In the rows, zero is written as 128.
Each named turn below is shown by a few rows before and after it. Which turns, in which order, take the first row of each later pair to the second? The first pair is answered.
turn W:
[138 121 103 100 107 144 143 155 162] |-> [155 129 122  97 121 147 127 151 168]
[173 126 124  55 118 157  67 105 176] |-> [169 146 125  39  99 120  81 162  98]
[103 127 143 176 143 108 142 139 162] |-> [116 141 162 171 149 104 131 150 151]
[169 137 126  99 122 139 123 119 146] |-> [158 140 120  95 110 124 134 141 115]
turn K:
[151 137 176 147 126 100  98 143  88] |-> [145 116 129 114 108 120 122  86  66]
[ 79 145 124 123 130 128 137 121  97] |-> [ 88 151 129  94 138 139 111 113 137]
[ 92 148 160 148 145 130 142 132 145] |-> [ 86 137 133 137 134 138 159 103 122]
[180  80 132 147 110 116 119 131 108] |-> [183  80 123 127 107 125 112 113 123]
turn Q:
[111 107 115 167 142 131 155 100 105] |-> [106 110 110 144 147 141 146  77 123]
[134 130 130 133 126 136 120 131 129] |-> [135 135 131 134 123 134 123 128 124]
[124 111 106 152 114 132 139 139 143] |-> [128 117 112 151 122 129 150 128 101]
turn N:
[144 104 112 138 126 134 126  99 159] |-> [ 87 135 112 110 121 119 141 115 123]
[180 107 120 165 135 136 138 124 132] |-> [127 137  94  71 125 138 130 110 129]
[100 134 147 149 169 151 164 122 125] |-> [132 120 138 138 168 165 144 104 160]
[103 117  58  84 105 127 112 132 170] |-> [ 82 120  90 171 113  98 151 180 111]
turn X:
[129 113 133 183 123 128 151 148 129] |-> [138 128 158 171 152 143 129 115 146]
[177 132 116  90 102 120 109 141 100] |-> [179 130 121 109 107 120 121 128  77]
[131 149 149 118 141 107 109 156 132] |-> [129 141 140 125 128 101 122 164 116]
[137 112  68  74  81 121 136 145 102] |-> [145 122 106 114 121 132 158  94  45]
Now pairs of rows:
Between the rows of a pair lie 2 to 3 turns.
[122 103 104 123 123 149 134  80 136] |-> [ 91 130 137 128 146 144 131  82 118]  X, N, X
[171 154 161  91 140 117  95 149 108] |-> [177 150 167 104 142 116  97 151 109]  N, N
[161 115 148 160 151 133 144 117  90] |-> [105 126 118 102 145 146 150  82 104]  K, N, W
[ 75 134 119 141 125 129 146 115 128] |-> [ 80 145 139 145 138 129 137 115 132]  X, K, K
[189 143 121  95 130 144 129  89  87] |-> [140 153 109  63 130 153 114  88 153]  N, Q
[ 68 123 120 137 121 124 137 164 166] |-> [102 144 157 146 139 106 125 193 116]  W, W, X
[122 143 112 100 142 140 155  93  88] |-> [122 113 105 150 116 128 142 166 173]  Q, Q
[152 152 161 122 160 127  91 109 157] |-> [147 154 175 156 163 116 107 127 131]  N, N
[117 151 125 151 145 128 142  88 144] |-> [145 154 138 143 147 123 116 109 163]  W, N, Q
[ 90 137 147 138 133 121 145 152 118] |-> [ 85 135 149 139 142 136 143 124 137]  X, W, W
[ 82 152 157 150 133 111 135 132  84] |-> [120 152 166 112 148 139  87 100 160]  X, N, N
[177 108 157 153 129 129 112 105 141] |-> [178  96 118 130 100 121 129 106 106]  X, Q, K
[138 153 147  88 108 104 100 165 188] |-> [114 134 154 192 133 112 177  99  91]  Q, W, X
[111 123 117 161 120 129 159 119 139] |-> [103 140 127 129 136 136 147  97 150]  X, N
[138 112 101  91 154 147 125  74 135] |-> [115 152 129  68 165 124 112 118 109]  N, K, W
[111 150 136 135 160 139 116 127 162] |-> [115 139 123 138 141 129 116 156 167]  X, W
[150 122 124 158 108 124 135 103 142] |-> [150 125 118 139 106 127 128  97 150]  N, N, N
[161 117 155 142 149 125 114 144 154] |-> [156 120 148 130 157 141 120  99 143]  K, X
[119 115  89  95 110 146 150  87 108] |-> [ 79 144 126  90 138 148 133  91 149]  W, N, Q
[109 123 113 119 125 143 149  89  99] |-> [156 146 164 123 142 129 100 146 128]  W, Q, W
[101 130 130 126 130 122 148 130 102] |-> [121 133 153 144 143 120 136 137 108]  K, W, N
[ 97 151 133 128 147 129 124 128 141] |-> [112 127 117 147 139 140 139 100 133]  N, K, Q
[114 131 141 188 152 157 140 133 175] |-> [163 159 155 128 171 161 124  87 107]  Q, K, W
[ 95 136 101 134 101 116 129 127 134] |-> [122 151 126 142 123 112 129 123  84]  W, W, K
[123 127 142 157 136 127 122 138 156] |-> [133 120 124 139 137 144 131  91 134]  W, K, W
[ 89 133 135 166 131 126 155 147 118] |-> [153 121 132 157 138 142 147 102  91]  N, Q, Q
[139 114  99 140 111 147 146  89 139] |-> [ 98 126  94 123 105 139 151 108 145]  N, Q
[150 104 110 126 132 177 116  80 174] |-> [189 134 158 146 146 142 118 128  79]  Q, W, Q
[142 138 155 111 152 149  90  92 178] |-> [151 143 180 170 145 111 116 163 103]  Q, W, X
[105 140 104 106 126 106  94 177 158] |-> [133 117 103 142 129 118  92 164 182]  W, N, N
[ 80 129 115 139 119 136 143 115 147] |-> [ 90 144 133 124 119 121 121 154 159]  W, N, X
[143 136 130 135 113 101 123 165  87] |-> [134 151 144 116 122 103 105 171 107]  K, K, N
[120 115 120 126 135 142 135  91  96] |-> [124 135 165 138 145 124 102 151 138]  X, K
[121  97 132 154 123 148 152  91 162] |-> [ 86 123 157 167 135 125 159 135 141]  K, N, N
[ 87 159 136  79 119 122 131 137 120] |-> [139 104 107 138 113 148 158  79 107]  N, K
[124 123 104  75  97 136 123 112 128] |-> [130 127 126 127 100 113 143 154  80]  Q, K, Q
[181 116 126 133 132 145 104 113 164] |-> [176 126 152 162 147 135 107 132 150]  K, X
[172 148 148 149 125 145 111 112 126] |-> [164 151 146 132 120 145  98 121 152]  Q, K, X
[149 114 116 128 107 113 112 178 151] |-> [136 100  91 122 119 148 139  84 135]  K, Q, W
[ 87 136 124 104 119 135 126 133 155] |-> [ 88 135 139 134 128 135 131 141 162]  K, W
[114 119 133 170 134 127 139 145 107] |-> [ 85 142 125 113 140 132 132 118 106]  N, N, X
[118 146 137 110 134 106 143 150  81] |-> [ 88 111 101 137 117 125 163 125 127]  W, Q, Q
[130 121 143 148 140 130 115 120 115] |-> [126 115 121 136 116 120 113 153 135]  X, X
[115 106 153 171 128 156 119 106 149] |-> [139 136 161 100 132 150  86 108 139]  W, N
[140 116  98  72 109 120  98 118 195] |-> [142 114 126 151 100  83 121 204 156]  X, K, K
[ 75 131 108  81 128 158 119 115 175] |-> [ 76 157 164 145 149 123 137 170  94]  K, Q
[179  97 145 155 124 139 141 127 155] |-> [113 150 163 103 127 112 130 175 142]  N, K
[142 104 115  91 136 113 103  98 114] |-> [124 128 149  99 156 108  99 105 109]  N, X
[ 88 105 103 139 118 128 147 118 134] |-> [137 109 141 174 143 129 136 114 115]  N, W, K
[ 81 121 127 159 141 139 162  90 110] |-> [164 139 174 146 165 137 113 101 111]  N, W
[168 139 153 150 147 125 111 135 139] |-> [126 120 127 165 143 140 148  88 130]  W, W, X
[101 128 126  99 146 146 102 118 204] |-> [ 93 147 178 175 175 124 129 147 147]  K, X
[127  95  55 137 111 112 189 112  79] |-> [148 139 130  92 153 116  86 154 218]  Q, K
[108 134 110 129 123 158 143 108  88] |-> [145 128 124 127 134 173 107  98 144]  N, X
[140 153 168 134 135 105 110 152 147] |-> [118 154 152 133 128  98 143 138  85]  N, W, X
[133 107 100 122 135 128 142 130 114] |-> [153 113 116 113 141 127 118 141 131]  W, W, X
[110 141  82  94  78 105 146 152  70] |-> [163 116  67  73  75 132 115 120 126]  N, N
[126 131 151 159 159 145 126  94 170] |-> [111 105 110 181 112 119 157 149 139]  X, X
[ 88 140 154 123 149 138 104  97 137] |-> [137  98 122 154 109 125 102 154 162]  X, Q, N
[165 116 152 165 143 143 127 116 134] |-> [144 125 135 135 139 139 148  97  81]  X, K, Q
[144 122 121 144 119 118 147 124 110] |-> [148 139 142 120 137 122 118 123 147]  Q, K
[180  90 144 192 140 169 113 119 163] |-> [ 82 130  84  69  84 131 135 173 102]  N, W, X
[143 136 146 153 138 123 139 126  87] |-> [125 109  91 121 100 130 137 125 145]  W, K, X
[137 102 121 121 135 146 128  71 166] |-> [135 110 101  86  91 104 123 162 131]  W, X, W
[115 125 146 145 150 139 141  96 118] |-> [122 113 135 143 140 144 128 108 165]  N, Q
[173 123 153 179 135 128 121 150 147] |-> [158 128 137 162 113 108 132 185 114]  X, W
[100 163 178 118 174 129 102 114  98] |-> [ 67 114  94 122  97 109 139 170 116]  Q, X, K
[107 130 108 143  72  90 127 186 111] |-> [156  96  82 124  80 135 112  98 168]  W, Q, N
[109 153  96 100 116 118 146 138  98] |-> [127 132 117 168 143 135 158  99 109]  X, W, N
[ 64 138 125  58 125 125 124 184 167] |-> [ 85 120 141 132 121 110 141 229 147]  W, Q
[165 143 127 100 113 114  83 187 139] |-> [140 143 108  63 126 145  88 108 158]  X, Q, Q
[152 132  82  55  81 130 125 139 115] |-> [154  99  78 150  80 129 171 133  85]  Q, W, X
[102 113  99 142 113 110 149 133 123] |-> [141 129 129 142 138 115 140 111  84]  W, W, K
[185 145 149 111 104 106 108 145 107] |-> [135 119  97 124  71 108 154 134  96]  X, X, W
[ 96  99 116 151 136 165 152  94 146] |-> [ 96  98 118 155 118 148 139 153 177]  K, X
[147 106 142 164 149 135 117 121 115] |-> [111 142 148 101 154 133 102 118 118]  W, X, N
[103 138 110  83 117 132  95 165 179] |-> [108 118  71  75 100 144 122 118 149]  X, K
[134 126 127 166 121 116 130 170  83] |-> [151 113 137 180 143 149 106 116 158]  W, W
[169 131 117 146 110 132 122  82  65] |-> [188 131 136 140 112 132  71 124 165]  K, Q
[160 112  99  51  93 139 129 142  58] |-> [ 99 140 124  52 122 145 143 109  49]  Q, N, Q
[111 127 104 102 135 134 124 117 168] |-> [119 152 150 130 156 111 122 157 114]  W, N
[126 116 130 179 126 121 151 149 113] |-> [117 110  83 112  98 126 149 130 119]  N, X, N
[147 129 141 198 137 113 125 139 124] |-> [132 146 132 130 156 141 108  65 147]  Q, Q
[121 114 116 142 130 156 135 105 100] |-> [120 121 125 133 117 138 110 167 145]  X, X, K
[190 104 155 132 116 124  61 193 103] |-> [103 129 122  84 102 118 106 171  32]  K, K, N
[137 117  85 106 119 122 115  94 150] |-> [121 147 125 111 131  99  93 151 163]  K, N
[220  85  91 130 117 156 151  67  82] |-> [215  76  72 129  94 145 160  96  83]  X, X, X
[126 143 140  67 159 129  79 103 150] |-> [ 85 161 164  99 175 118 103 108 112]  N, Q
[141 141 172 133 159 119 104 127 148] |-> [ 96 148 138 103 130 100 131 151 102]  N, W
[122 144 140 102 126 118 125 130 107] |-> [128 129 139 132 115 113 120 158 142]  Q, Q, N
[106 160 146 135 153 110 116 154 121] |-> [143 136 142 162 146 119 110 156 145]  Q, X, N
[ 89  93  94  82  82 136 146 110 106] |-> [100 126 169 100 147 155 122  60 109]  N, X, N
[ 92 146 111  74 140 141 142  76 115] |-> [127 159 186 149 168 119 110 155 149]  K, N
[136 127 149 148 158 117 131 118 132] |-> [137 125 138 123 157 126 125  98 145]  K, K
